In the data rows, 50 means zero.
Each row of this table is followed by its label. One hidden rule gives the labels. It looks at one to three of the table's principal directions, none of them among the few with the most spread.
array([45, 54, 50, 42, 78, 39, 57, 69, 42, 35, 55, 50, 60, 40, 66, 40, 39, 52, 38, 43, 48, 83, 44,
       61, 35, 76, 59, 32, 40, 58, 53, 39, 50, 37, 60, 23, 43, 62, 36, 52, 57]) pear
array([41, 55, 71, 63, 39, 57, 45, 35, 37, 71, 47, 49, 57, 46, 56, 48, 54, 37, 49, 69, 56, 58, 53,
       64, 52, 85, 40, 43, 61, 56, 42, 45, 74, 40, 52, 64, 55, 40, 35, 39, 41]) knot
array([51, 51, 49, 44, 48, 52, 38, 47, 56, 49, 49, 47, 47, 61, 45, 52, 51, 54, 45, 39, 40, 37, 52,
       29, 52, 33, 59, 65, 47, 29, 45, 52, 34, 64, 42, 46, 47, 44, 54, 52, 56]) pear
array([57, 88, 31, 58, 58, 26, 72, 34, 34, 18, 46, 62, 40, 14, 76, 49, 65, 41, 42, 78, 36, 76, 42,
       66, 56, 49, 38, 20, 23, 79, 80, 30, 75, 11, 50, 79, 64, 76, 36, 58, 48]) knot
array([48, 43, 39, 34, 68, 52, 73, 61, 28, 51, 45, 50, 39, 37, 73, 44, 23, 40, 52, 64, 61, 70, 54,
       67, 50, 63, 53, 25, 57, 79, 53, 39, 76, 46, 64, 55, 52, 71, 43, 57, 62]) inn
array([51, 49, 50, 41, 51, 53, 41, 46, 47, 48, 49, 45, 52, 56, 43, 51, 45, 53, 38, 37, 44, 38, 53,
       33, 49, 37, 63, 64, 52, 31, 48, 52, 34, 71, 36, 38, 41, 47, 56, 54, 62]) knot
array([34, 53, 48, 34, 81, 66, 62, 42, 55, 48, 46, 53, 26, 41, 69, 53, 59, 59, 34, 45, 45, 51, 44,
       59, 40, 52, 60, 40, 52, 52, 58, 59, 53, 51, 49, 42, 50, 66, 47, 45, 47]) pear
array([61, 42, 47, 57, 27, 49, 22, 62, 74, 50, 61, 44, 57, 76, 32, 53, 53, 58, 66, 33, 40, 25, 47,
       19, 58, 19, 47, 80, 41, 24, 45, 58, 18, 58, 47, 50, 49, 23, 64, 57, 54]) inn
array([51, 44, 59, 49, 48, 51, 45, 47, 60, 50, 51, 46, 59, 61, 40, 52, 50, 59, 39, 33, 51, 40, 50,
       43, 40, 48, 60, 62, 53, 31, 54, 57, 30, 64, 41, 32, 41, 36, 60, 48, 46]) inn
array([70, 44, 33, 30, 67, 36, 35, 70,  0, 54, 56, 36, 81, 37, 62, 25, 23, 13, 59, 77, 49, 55, 54,
       45, 57, 27, 72, 58, 53, 70, 51, 14, 63, 49, 24, 46, 37, 72, 49, 58, 88]) pear
array([42, 44, 46, 28, 64, 58, 61, 50, 22, 64, 45, 44, 38, 46, 69, 48, 14, 40, 49, 65, 64, 58, 57,
       59, 52, 59, 56, 37, 66, 72, 45, 42, 75, 54, 59, 58, 53, 62, 46, 57, 67]) inn
array([53, 46, 49, 35, 62, 58, 38, 47, 38, 50, 51, 41, 56, 52, 51, 45, 44, 46, 33, 39, 41, 37, 51,
       33, 47, 35, 72, 65, 55, 32, 54, 49, 35, 73, 27, 32, 36, 51, 57, 53, 69]) inn
array([42, 53, 45, 32, 77, 66, 46, 44, 41, 51, 48, 48, 37, 40, 69, 44, 58, 45, 36, 51, 36, 45, 46,
       45, 49, 41, 66, 51, 52, 46, 55, 49, 51, 57, 34, 45, 44, 66, 45, 48, 62]) pear
array([39, 59, 58, 67, 30, 63, 52, 32, 78, 48, 49, 62, 31, 52, 31, 62, 79, 64, 48, 36, 46, 39, 49,
       48, 58, 54, 30, 55, 48, 36, 42, 73, 42, 55, 54, 59, 57, 46, 51, 42, 31]) knot
array([65, 63, 40, 59, 46, 17, 50, 64, 52, 26, 59, 56, 67, 47, 52, 40, 45, 46, 60, 56, 46, 68, 45,
       54, 52, 42, 42, 46, 23, 62, 63, 32, 47, 18, 54, 54, 51, 55, 48, 56, 51]) pear
array([60, 27, 51, 59, 28, 63, 39, 55, 75, 58, 48, 48, 49, 70, 32, 54, 64, 57, 61, 33, 45, 21, 53,
       30, 56, 30, 51, 72, 56, 24, 45, 67, 27, 76, 45, 48, 45, 30, 65, 48, 44]) knot
array([43, 54, 62, 65, 40, 48, 51, 49, 65, 52, 51, 56, 50, 54, 45, 54, 59, 57, 54, 47, 54, 58, 48,
       59, 48, 71, 35, 45, 47, 50, 44, 57, 52, 38, 64, 53, 56, 41, 44, 43, 33]) knot
array([72, 12, 44, 40, 25, 72, 26, 63, 80, 61, 54, 37, 54, 90, 27, 47, 43, 55, 65, 20, 44,  0, 54,
        8, 54,  0, 66, 97, 57,  7, 53, 62,  3, 89, 28, 44, 34, 17, 84, 54, 52]) pear
array([52, 30, 44, 58, 37, 45, 71, 68, 65, 51, 44, 58, 36, 59, 45, 57, 36, 60, 72, 47, 66, 55, 57,
       59, 57, 55, 36, 36, 56, 65, 40, 61, 59, 55, 83, 57, 57, 51, 53, 56, 46]) inn
array([55, 45, 45, 52, 39, 54, 41, 52, 51, 58, 49, 51, 44, 55, 50, 48, 53, 41, 67, 59, 45, 38, 54,
       40, 64, 33, 46, 59, 50, 50, 42, 48, 54, 51, 48, 68, 54, 51, 50, 50, 55]) inn
array([57, 38, 51, 39, 55, 57, 38, 50, 47, 54, 52, 36, 65, 60, 40, 52, 47, 53, 39, 35, 48, 30, 50,
       33, 40, 31, 72, 70, 60, 28, 55, 54, 26, 77, 28, 28, 37, 37, 66, 52, 58]) inn
array([50, 47, 51, 48, 41, 56, 39, 42, 37, 68, 47, 46, 50, 53, 41, 52, 49, 39, 59, 63, 53, 34, 58,
       42, 61, 35, 51, 62, 62, 50, 35, 49, 59, 62, 41, 63, 53, 52, 53, 47, 57]) knot
array([26, 62, 65, 56, 49, 58, 48, 42, 76, 50, 54, 57, 37, 58, 33, 64, 63, 75, 41, 27, 52, 55, 46,
       52, 43, 72, 36, 50, 49, 36, 32, 72, 38, 49, 67, 38, 57, 43, 45, 42, 33]) pear
array([55, 52, 50, 49, 58, 49, 57, 42, 49, 36, 46, 53, 55, 40, 49, 44, 60, 50, 30, 40, 43, 49, 49,
       50, 43, 47, 62, 52, 47, 40, 65, 50, 39, 61, 31, 35, 37, 57, 54, 47, 50]) inn
array([60, 42, 40, 40, 58, 42, 32, 69,  0, 77, 57, 40, 75, 38, 63, 28, 28,  6, 84, 99, 60, 56, 56,
       60, 68, 37, 52, 53, 63, 92, 33, 16, 90, 31, 40, 71, 52, 73, 40, 49, 79]) inn
array([55, 49, 33, 36, 66, 47, 52, 60, 28, 46, 52, 44, 47, 40, 68, 46, 33, 41, 53, 62, 48, 56, 48,
       49, 54, 37, 57, 42, 50, 68, 56, 40, 60, 48, 50, 52, 51, 64, 49, 63, 73]) pear
array([53, 32, 48, 38, 41, 66, 25, 58, 48, 66, 55, 36, 52, 71, 38, 50, 34, 48, 56, 37, 46, 23, 55,
       19, 59, 26, 61, 78, 63, 27, 34, 57, 31, 82, 40, 42, 43, 35, 61, 58, 72]) pear
array([58, 49, 51, 59, 38, 43, 42, 55, 67, 41, 54, 50, 56, 61, 40, 52, 55, 58, 52, 36, 44, 44, 47,
       38, 49, 43, 48, 60, 41, 34, 53, 54, 30, 52, 50, 44, 47, 35, 56, 53, 46]) pear
array([49, 58, 53, 73, 34, 52, 62, 37, 87, 35, 43, 66, 29, 49, 46, 61, 85, 67, 47, 37, 39, 47, 46,
       51, 53, 56, 33, 42, 37, 37, 59, 68, 42, 46, 61, 60, 57, 43, 48, 45, 24]) inn
array([67, 72, 41, 63, 35, 25, 70, 41, 28, 31, 49, 54, 65, 26, 60, 44, 46, 33, 51, 79, 54, 74, 47,
       71, 52, 62, 34, 28, 34, 80, 77, 23, 74, 15, 48, 77, 58, 56, 45, 55, 40]) inn
array([46, 37, 51, 39, 55, 68, 35, 49, 56, 64, 49, 44, 45, 61, 40, 52, 58, 52, 50, 39, 45, 25, 52,
       32, 51, 29, 64, 71, 62, 30, 39, 61, 35, 76, 36, 40, 43, 48, 59, 45, 55]) pear
array([51, 45, 59, 69, 35, 55, 46, 50, 79, 53, 52, 57, 46, 60, 51, 50, 69, 57, 61, 47, 47, 42, 45,
       55, 52, 56, 36, 53, 45, 44, 56, 62, 45, 37, 58, 59, 54, 33, 51, 43, 30]) pear
array([60, 48, 50, 66, 34, 43, 46, 58, 38, 64, 54, 50, 64, 44, 56, 43, 53, 30, 80, 84, 57, 57, 49,
       65, 60, 57, 32, 43, 50, 77, 48, 35, 77, 21, 57, 79, 62, 47, 42, 46, 42]) pear
array([39, 49, 51, 42, 55, 66, 52, 44, 65, 49, 46, 51, 33, 55, 39, 61, 60, 65, 38, 28, 44, 41, 51,
       37, 46, 47, 56, 56, 54, 29, 40, 66, 34, 73, 50, 38, 49, 50, 53, 48, 46]) knot
array([49, 28, 47, 35, 46, 66, 38, 56, 34, 72, 50, 38, 51, 61, 33, 52, 30, 45, 56, 45, 59, 28, 61,
       33, 58, 32, 62, 69, 75, 43, 28, 57, 46, 88, 42, 41, 43, 49, 62, 55, 73]) knot
array([63, 41, 38, 68, 38, 30, 81, 66, 82, 24, 44, 68, 38, 50, 47, 54, 54, 66, 65, 40, 56, 62, 50,
       64, 52, 50, 34, 30, 34, 63, 64, 59, 48, 40, 78, 55, 55, 55, 55, 56, 33]) inn
array([77, 38, 39, 55, 38, 30, 43, 73, 37, 45, 51, 48, 77, 51, 45, 32, 43, 28, 71, 62, 47, 54, 56,
       42, 58, 34, 55, 58, 42, 55, 49, 25, 50, 46, 41, 54, 43, 54, 51, 53, 59]) inn
array([61, 34, 56, 57, 29, 42, 34, 62, 60, 55, 55, 42, 72, 74, 26, 52, 39, 56, 58, 35, 56, 37, 54,
       34, 48, 41, 53, 70, 54, 31, 42, 54, 27, 66, 49, 36, 43, 24, 63, 54, 51]) inn
array([70, 62, 31, 56, 51, 30, 49, 60, 39, 31, 55, 52, 57, 35, 72, 38, 52, 34, 62, 72, 37, 61, 42,
       52, 59, 34, 46, 41, 27, 70, 73, 28, 60, 19, 46, 69, 54, 59, 45, 60, 59]) inn
array([52, 50, 52, 53, 48, 55, 52, 41, 51, 55, 47, 49, 50, 46, 54, 52, 62, 48, 50, 58, 49, 43, 48,
       55, 48, 48, 50, 50, 53, 51, 59, 51, 54, 48, 43, 58, 52, 46, 52, 46, 41]) knot
array([54, 52, 49, 49, 53, 45, 43, 55, 44, 51, 53, 46, 57, 50, 59, 46, 46, 44, 54, 58, 47, 53, 47,
       49, 49, 49, 52, 50, 46, 54, 54, 41, 53, 40, 49, 53, 51, 47, 47, 52, 54]) inn
array([66, 58, 40, 58, 45, 38, 50, 51, 63, 27, 52, 53, 53, 47, 56, 48, 65, 52, 47, 45, 33, 49, 42,
       40, 50, 35, 51, 51, 29, 40, 73, 44, 35, 40, 42, 53, 48, 44, 53, 56, 46]) knot
array([30, 70, 51, 43, 85, 55, 67, 35, 56, 36, 44, 57, 28, 31, 73, 59, 72, 65, 24, 46, 39, 68, 39,
       65, 34, 68, 56, 27, 42, 53, 63, 58, 55, 40, 55, 40, 55, 66, 37, 45, 39]) pear
array([34, 54, 54, 45, 64, 61, 54, 46, 48, 57, 48, 52, 36, 44, 61, 52, 53, 52, 46, 53, 51, 57, 49,
       59, 48, 65, 49, 40, 56, 57, 43, 55, 62, 47, 58, 50, 55, 59, 40, 46, 49]) inn
array([44, 60, 47, 34, 65, 49, 46, 37, 35, 46, 45, 49, 43, 47, 50, 51, 44, 49, 30, 45, 43, 45, 56,
       36, 52, 35, 67, 57, 51, 38, 44, 47, 45, 69, 34, 42, 44, 65, 50, 52, 68]) knot
array([50, 30, 60, 57, 18, 67, 33, 45, 85, 66, 49, 45, 44, 86, 18, 66, 55, 70, 57, 21, 52, 10, 56,
       21, 53, 30, 48, 82, 62, 10, 35, 77, 17, 84, 50, 47, 48, 14, 71, 48, 39]) inn
array([55, 56, 50, 65, 34, 45, 57, 40, 60, 45, 42, 59, 44, 47, 43, 54, 70, 50, 54, 55, 45, 49, 53,
       49, 57, 49, 40, 47, 44, 46, 50, 51, 54, 47, 52, 66, 56, 50, 47, 46, 36]) knot
array([44, 35, 47, 31, 63, 66, 40, 57, 37, 63, 52, 39, 48, 56, 45, 51, 34, 50, 46, 40, 53, 37, 54,
       37, 51, 38, 65, 62, 68, 43, 36, 58, 43, 80, 43, 32, 42, 53, 57, 55, 73]) knot
array([36, 50, 49, 36, 69, 49, 48, 65, 53, 49, 56, 47, 47, 56, 47, 54, 37, 62, 48, 36, 53, 62, 49,
       48, 41, 57, 56, 48, 49, 49, 33, 53, 42, 52, 65, 29, 50, 56, 46, 52, 56]) inn
array([52, 33, 40, 22, 70, 43, 51, 78, 19, 59, 51, 35, 64, 55, 51, 45,  6, 41, 55, 52, 64, 65, 59,
       45, 42, 51, 71, 46, 63, 60, 30, 31, 55, 66, 58, 30, 44, 60, 49, 61, 74]) knot
array([33, 40, 48, 22, 87, 58, 58, 70, 33, 57, 49, 46, 39, 49, 74, 43, 16, 49, 44, 47, 57, 74, 53,
       58, 41, 73, 66, 32, 59, 63, 36, 43, 63, 53, 68, 31, 46, 69, 36, 54, 68]) pear
array([42, 65, 33, 36, 78, 54, 75, 42, 73, 15, 43, 60, 12, 38, 69, 61, 64, 76, 21, 25, 30, 57, 41,
       44, 40, 41, 60, 32, 30, 38, 73, 62, 33, 55, 55, 39, 50, 67, 50, 59, 47]) knot
array([58, 70, 34, 65, 62, 30, 79, 50, 57, 20, 49, 66, 40, 20, 78, 49, 73, 50, 55, 72, 43, 76, 36,
       81, 49, 55, 33, 16, 24, 87, 85, 41, 72,  3, 62, 72, 63, 71, 40, 52, 33]) pear
array([40, 81, 52, 66, 65, 33, 77, 38, 72, 14, 51, 71, 40, 26, 61, 54, 79, 69, 28, 42, 43, 80, 35,
       78, 37, 75, 35, 22, 23, 62, 77, 56, 51, 14, 61, 44, 56, 65, 39, 44, 25]) inn
array([50, 54, 48, 50, 56, 57, 56, 38, 57, 35, 44, 55, 41, 42, 46, 51, 68, 57, 28, 33, 38, 43, 50,
       43, 49, 43, 59, 53, 48, 32, 60, 61, 35, 71, 34, 36, 40, 58, 54, 49, 53]) inn
array([57, 58, 51, 66, 43, 41, 51, 44, 73, 34, 49, 57, 51, 50, 47, 54, 76, 61, 46, 42, 39, 47, 43,
       48, 46, 44, 46, 51, 35, 38, 66, 56, 35, 42, 47, 50, 51, 41, 53, 48, 34]) knot
array([49, 53, 46, 44, 60, 57, 52, 39, 67, 40, 44, 51, 34, 52, 56, 58, 68, 63, 35, 36, 35, 35, 45,
       37, 44, 32, 62, 55, 44, 29, 65, 61, 32, 62, 40, 45, 47, 48, 57, 50, 45]) knot
array([77, 41, 40, 37, 55, 54, 33, 44,  7, 58, 48, 36, 78, 36, 56, 27, 52, 11, 46, 75, 39, 27, 55,
       38, 58, 13, 78, 73, 59, 48, 66, 23, 53, 67,  0, 54, 30, 61, 60, 48, 74]) inn
array([37, 52, 53, 48, 46, 66, 48, 43, 82, 41, 52, 51, 31, 63, 27, 68, 63, 80, 33, 10, 43, 35, 47,
       30, 44, 45, 50, 62, 49, 16, 42, 79, 15, 77, 53, 30, 48, 38, 60, 52, 42]) knot
array([50, 43, 56, 45, 38, 56, 49, 51, 15, 75, 53, 41, 63, 48, 55, 39, 12, 26, 62, 76, 73, 57, 59,
       66, 58, 70, 41, 45, 69, 78, 41, 34, 81, 42, 53, 67, 52, 49, 46, 52, 63]) inn
array([47, 51, 46, 42, 68, 49, 60, 51, 38, 42, 47, 49, 51, 37, 51, 50, 50, 51, 35, 46, 50, 59, 50,
       55, 43, 54, 61, 42, 54, 53, 52, 50, 50, 62, 45, 32, 44, 65, 49, 51, 58]) inn
array([69, 31, 44, 62, 21, 46, 41, 64, 72, 53, 53, 48, 58, 71, 31, 52, 53, 53, 76, 45, 51, 29, 52,
       34, 57, 25, 43, 68, 47, 39, 49, 54, 33, 55, 53, 60, 52, 28, 66, 53, 41]) knot
array([38, 64, 52, 69, 47, 41, 70, 52, 95, 23, 52, 69, 29, 51, 44, 64, 70, 83, 45, 24, 48, 68, 41,
       61, 44, 70, 27, 32, 28, 47, 55, 73, 37, 32, 81, 43, 60, 49, 45, 49, 25]) pear
array([57, 24, 47, 40, 38, 62, 34, 63, 35, 73, 50, 37, 59, 66, 33, 47, 30, 39, 66, 50, 58, 29, 62,
       30, 61, 31, 60, 72, 72, 42, 27, 50, 46, 83, 42, 47, 43, 44, 60, 54, 70]) knot
Here are more rows. What is the label of each one?
array([56, 48, 48, 51, 51, 47, 53, 54, 35, 55, 51, 47, 59, 42, 59, 44, 45, 38, 57, 68, 55, 57, 49,
       61, 50, 56, 48, 42, 53, 67, 55, 39, 65, 38, 49, 59, 52, 53, 47, 50, 50]) knot
array([52, 40, 58, 66, 21, 62, 44, 35, 76, 63, 44, 52, 42, 66, 27, 66, 72, 62, 59, 43, 51, 19, 53,
       39, 57, 35, 40, 67, 60, 30, 44, 73, 38, 69, 48, 63, 56, 27, 64, 44, 32]) inn
array([57, 37, 41, 41, 57, 56, 48, 60, 49, 56, 50, 44, 50, 53, 55, 49, 49, 47, 60, 54, 49, 41, 49,
       45, 48, 33, 59, 54, 54, 52, 53, 47, 48, 55, 46, 51, 49, 49, 56, 52, 52]) pear
array([42, 59, 49, 66, 52, 48, 73, 52, 73, 32, 47, 65, 32, 38, 52, 58, 71, 67, 46, 40, 47, 72, 44,
       66, 48, 75, 33, 26, 39, 57, 53, 63, 54, 39, 74, 48, 58, 58, 40, 48, 32]) inn
array([71, 39, 52, 63, 16, 66, 38, 31, 40, 67, 48, 44, 66, 48, 34, 42, 68, 26, 59, 66, 49, 14, 55,
       42, 65, 26, 47, 76, 64, 43, 60, 47, 51, 64, 13, 73, 43, 37, 66, 42, 45]) inn
array([52, 54, 42, 46, 65, 55, 53, 45, 51, 42, 47, 51, 41, 40, 65, 49, 66, 49, 42, 52, 36, 47, 44,
       48, 48, 39, 59, 47, 44, 48, 65, 49, 48, 50, 40, 50, 48, 58, 49, 50, 50]) pear
array([61, 51, 47, 60, 32, 42, 44, 46, 76, 33, 50, 53, 51, 63, 27, 59, 65, 66, 45, 26, 40, 32, 49,
       28, 51, 26, 51, 67, 38, 21, 56, 62, 18, 67, 42, 42, 46, 35, 65, 54, 44]) knot
array([49, 56, 53, 54, 46, 51, 45, 43, 44, 53, 51, 51, 51, 46, 53, 47, 54, 43, 51, 58, 47, 50, 50,
       51, 56, 53, 45, 51, 49, 52, 49, 46, 57, 43, 46, 59, 52, 51, 45, 47, 52]) pear
array([65, 45, 45, 51, 50, 30, 43, 72, 63, 32, 57, 46, 69, 63, 45, 46, 42, 58, 51, 32, 43, 55, 46,
       36, 40, 41, 59, 57, 33, 35, 58, 42, 23, 48, 52, 30, 42, 37, 56, 58, 51]) knot
array([64, 38, 46, 38, 62, 45, 28, 74,  0, 67, 63, 33, 92, 40, 57, 24, 25, 13, 66, 78, 58, 58, 51,
       56, 53, 46, 63, 59, 62, 76, 45, 20, 67, 42, 30, 42, 38, 60, 47, 52, 80]) pear
array([51, 54, 54, 52, 40, 50, 44, 39, 47, 54, 50, 49, 53, 52, 41, 51, 50, 47, 48, 52, 51, 39, 53,
       46, 55, 42, 49, 60, 53, 45, 49, 51, 48, 54, 40, 55, 49, 46, 55, 48, 52]) knot
array([35, 32, 39, 23, 73, 58, 68, 70, 47, 56, 46, 47, 24, 58, 61, 57, 11, 62, 55, 41, 66, 60, 56,
       54, 46, 54, 57, 34, 63, 65, 34, 57, 58, 64, 80, 40, 54, 64, 50, 61, 64]) inn
array([57, 49, 52, 68, 33, 46, 60, 42, 78, 43, 47, 57, 47, 54, 41, 61, 74, 64, 55, 46, 50, 40, 45,
       55, 46, 44, 39, 49, 44, 45, 65, 62, 41, 44, 54, 59, 56, 36, 60, 45, 23]) inn
array([50, 72, 52, 81, 45, 31, 76, 44, 81, 19, 49, 74, 42, 32, 57, 52, 85, 64, 47, 50, 44, 77, 38,
       78, 45, 76, 24, 22, 21, 64, 73, 55, 56,  9, 68, 59, 60, 57, 38, 43, 16]) knot
array([46, 25, 49, 48, 34, 78, 31, 53, 64, 79, 50, 46, 35, 71, 29, 57, 58, 52, 74, 44, 52, 11, 57,
       29, 68, 21, 47, 77, 71, 36, 22, 72, 42, 81, 48, 59, 53, 42, 62, 46, 56]) inn
array([49, 41, 46, 45, 48, 56, 51, 49, 45, 56, 44, 49, 41, 53, 40, 56, 46, 51, 50, 45, 52, 40, 59,
       40, 57, 40, 55, 55, 62, 45, 36, 57, 49, 76, 49, 47, 48, 56, 54, 53, 61]) knot
array([55, 32, 48, 52, 22, 55, 35, 54, 60, 67, 49, 45, 49, 75, 17, 61, 43, 55, 71, 41, 57, 19, 61,
       26, 65, 20, 46, 76, 64, 34, 25, 64, 36, 80, 52, 56, 52, 36, 66, 54, 56]) knot
array([58, 56, 45, 50, 49, 41, 49, 49, 49, 40, 48, 50, 54, 49, 52, 48, 52, 48, 46, 50, 42, 51, 50,
       43, 50, 42, 55, 51, 40, 44, 57, 42, 44, 48, 44, 51, 48, 50, 50, 53, 51]) knot
array([56, 55, 54, 66, 35, 54, 45, 35, 65, 49, 47, 54, 47, 50, 48, 54, 78, 51, 50, 52, 39, 35, 47,
       44, 55, 41, 44, 58, 45, 37, 60, 57, 44, 48, 40, 64, 52, 39, 53, 44, 36]) knot
array([49, 57, 55, 59, 53, 50, 52, 47, 33, 56, 48, 54, 53, 33, 72, 39, 56, 31, 53, 74, 48, 67, 49,
       67, 56, 74, 43, 34, 50, 69, 53, 37, 78, 29, 51, 65, 53, 59, 32, 44, 50]) pear
array([53, 60, 55, 66, 38, 42, 46, 40, 45, 52, 47, 55, 56, 42, 47, 49, 68, 41, 55, 66, 47, 52, 51,
       55, 58, 53, 41, 49, 47, 54, 48, 45, 62, 40, 45, 65, 55, 51, 43, 44, 44]) knot
array([43, 59, 46, 34, 69, 58, 48, 39, 42, 45, 46, 48, 37, 45, 60, 50, 52, 51, 29, 43, 37, 46, 50,
       38, 49, 41, 66, 53, 49, 37, 52, 50, 44, 64, 36, 42, 45, 61, 48, 52, 63]) pear
array([48, 29, 44, 42, 33, 74, 29, 54, 51, 78, 50, 42, 37, 70, 29, 57, 45, 47, 73, 47, 52, 14, 60,
       23, 70, 17, 50, 78, 71, 37, 20, 65, 44, 84, 47, 60, 53, 44, 62, 52, 66]) pear
array([59, 16, 40, 40, 25, 71, 29, 60, 52, 78, 48, 37, 42, 79, 26, 58, 35, 46, 77, 45, 54,  6, 64,
       14, 70,  6, 56, 83, 74, 31, 23, 63, 37, 96, 46, 60, 50, 35, 71, 58, 69]) knot
array([51, 58, 53, 40, 61, 37, 45, 52, 34, 40, 56, 43, 68, 49, 52, 43, 29, 49, 33, 44, 51, 61, 49,
       48, 40, 55, 62, 51, 45, 47, 57, 38, 41, 49, 41, 30, 40, 50, 50, 56, 64]) knot
array([58, 60, 40, 49, 56, 34, 51, 59, 26, 44, 56, 46, 60, 37, 70, 43, 34, 36, 58, 74, 51, 70, 45,
       60, 53, 54, 46, 35, 41, 77, 61, 29, 69, 23, 55, 62, 56, 57, 41, 60, 62]) pear
array([52, 33, 30,  6, 88, 44, 62, 87, 16, 43, 50, 35, 51, 51, 74, 38,  0, 43, 42, 41, 57, 78, 57,
       42, 38, 56, 81, 33, 54, 61, 43, 26, 52, 67, 64, 20, 37, 69, 45, 73, 89]) inn
array([46, 60, 59, 56, 54, 55, 54, 31, 48, 49, 46, 53, 49, 38, 57, 50, 68, 48, 35, 55, 45, 52, 47,
       59, 46, 63, 50, 44, 50, 48, 61, 52, 56, 46, 40, 52, 49, 51, 45, 42, 41]) inn
array([86, 33, 55, 65,  5, 54, 18, 36, 36, 70, 51, 39, 88, 63, 27, 33, 60, 17, 65, 67, 47,  1, 59,
       28, 68,  8, 56, 96, 61, 30, 62, 37, 38, 68,  0, 71, 34, 24, 74, 43, 54]) inn
array([54, 57, 63, 70, 31, 39, 42, 43, 52, 52, 51, 53, 66, 53, 40, 49, 59, 47, 52, 54, 52, 51, 51,
       53, 53, 61, 40, 54, 47, 46, 48, 49, 51, 42, 48, 54, 51, 37, 47, 45, 42]) knot
array([67, 48, 58, 73, 12, 36, 31, 47, 69, 52, 54, 49, 71, 71, 25, 54, 60, 52, 63, 46, 48, 30, 52,
       34, 56, 35, 41, 73, 43, 29, 50, 52, 31, 50, 43, 60, 51, 18, 62, 49, 37]) knot
array([60, 74, 38, 55, 75, 21, 78, 53, 47,  8, 49, 63, 55, 19, 75, 39, 62, 49, 33, 56, 39, 88, 38,
       74, 37, 63, 52, 18, 19, 71, 87, 31, 57, 14, 50, 44, 48, 75, 39, 52, 41]) inn
